Each row has a name. Each piece below is followed by the name of the row it came from. Each question is about the rows just above it. Some pieces are copies with a little noise.

[ 96 133 131 123 153  72 122  57 137] : U
[112 141 141 131 106 151 146 179 150] : G
[ 74 150 152 124 155  63 122  55 142] : T
[155  98  81 138 114 142 166 160 172] : K
[128  91 122 149 118 128 160 168 147] : H
[ 82 152 161 104 118 125 137 166 109] : A
[128  93  95 150 160  63 136  36 167] : C
[124 115 115 132 129 115 141 121 146] : Y
[112 130 106 121 129 104 166 131 171] : J
[125 157 107  86 114 147 134 150 125] : X
[145  70 141 151 107 162 127 191  88] : D
q: [125 114 114 133 128 114 141 121 146] : Y
q: [154  97  80 139 114 142 167 162 171] : K

[131 135 127 134 131] -> S
[123 125 131 131 128] -> L
[135  89 132 105 120] -> R
[122 128 125 114 135] -> V
[102 126 119 129 124] -> Z
[117 110 107 144 154] -> B
[ 39 127  85 129 115] -> E
[155 100 130 160 132] -> N
[113 125 129 154 150] -> F
q: [117 111 107 144 154] : B
q: [114 124 129 155 149] : F
q: [123 125 125 114 134] : V

[ 54 135 142 111 115 101  79]  voti
[132 193 154 104 117 169 194]  dazaz
[199 106  95 132 123 144 180]  Potek
[147 158 152 180 114  96  94]  vad
[172  90 152 205 164 110  53]  Kele
[106 230 173 115 111 154 172]  lavif
[ 59 183 190 124 215 194 116]  damud
[181 134 138 147 155 164 154]  dusab
[ 94 127 182 166 221 172  65]  vor
q: [181 134 139 148 155 165 154] : dusab
q: [199 105  95 133 123 143 180] : Potek
q: [132 194 153 105 118 169 193] : dazaz
q: [ 57 180 191 123 215 196 115] : damud

[204 176 127  64 139  89 102 154 105 120 213  36] -> M
[145  70 134 207  44 188 144 110  65 150  60 109] -> P
[ 89 118 123 141  39  97 129 165 149  46  46  89] -> Q
[103 214 152 112 129 103  53 220 194 203  56 130] -> W
q: [145  71 133 207  43 188 144 111  65 151  60 108] : P
q: [ 89 117 123 141  39  97 129 165 150  46  46  88] : Q
q: [203 176 127  64 140  88 102 154 105 120 213  37] : M

[ 63 215 160  88 179  79]  bita
[157 126 139  85 112 128]  voma
[176  55  95 122 119 111]  Goke
[209 114 146 125 126 123]  sigaf
[ 68 196 150 116 177 101]  Zumef
[111 174 152 152 138 126]  vip
[145 218 192  80 157 100]  Pur
[152 113 130  61 122 133]  Nifa
[146 102 118 178 129 159]  rura
[106 141 128 115 141 116]  vom
[142 202 184 136 151 162]  vud
[116 198 173 199 136 178]  rifoz
q: [ 63 214 161  87 179  79] : bita
q: [147 104 118 178 131 160] : rura
q: [151 112 130  61 120 132] : Nifa

[167 181 191 181 167 171 184 166 177] = zof
[181 186 195 183 165 164 189 161 171] = zokap
[176 163 153 169 175 195 167 192 178] = kidi
[184 176 194 189 164 156 200 159 171] = suz
[177 186 199 185 155 156 183 155 169] = Mobo
[164 169 163 169 181 190 165 188 170] = lam
[176 170 169 174 166 181 173 173 180] = Lakev
[172 179 210 188 164 161 183 160 172] = milab
q: [181 186 195 183 164 164 189 161 171] : zokap
q: [172 179 210 186 163 160 185 160 175] : milab

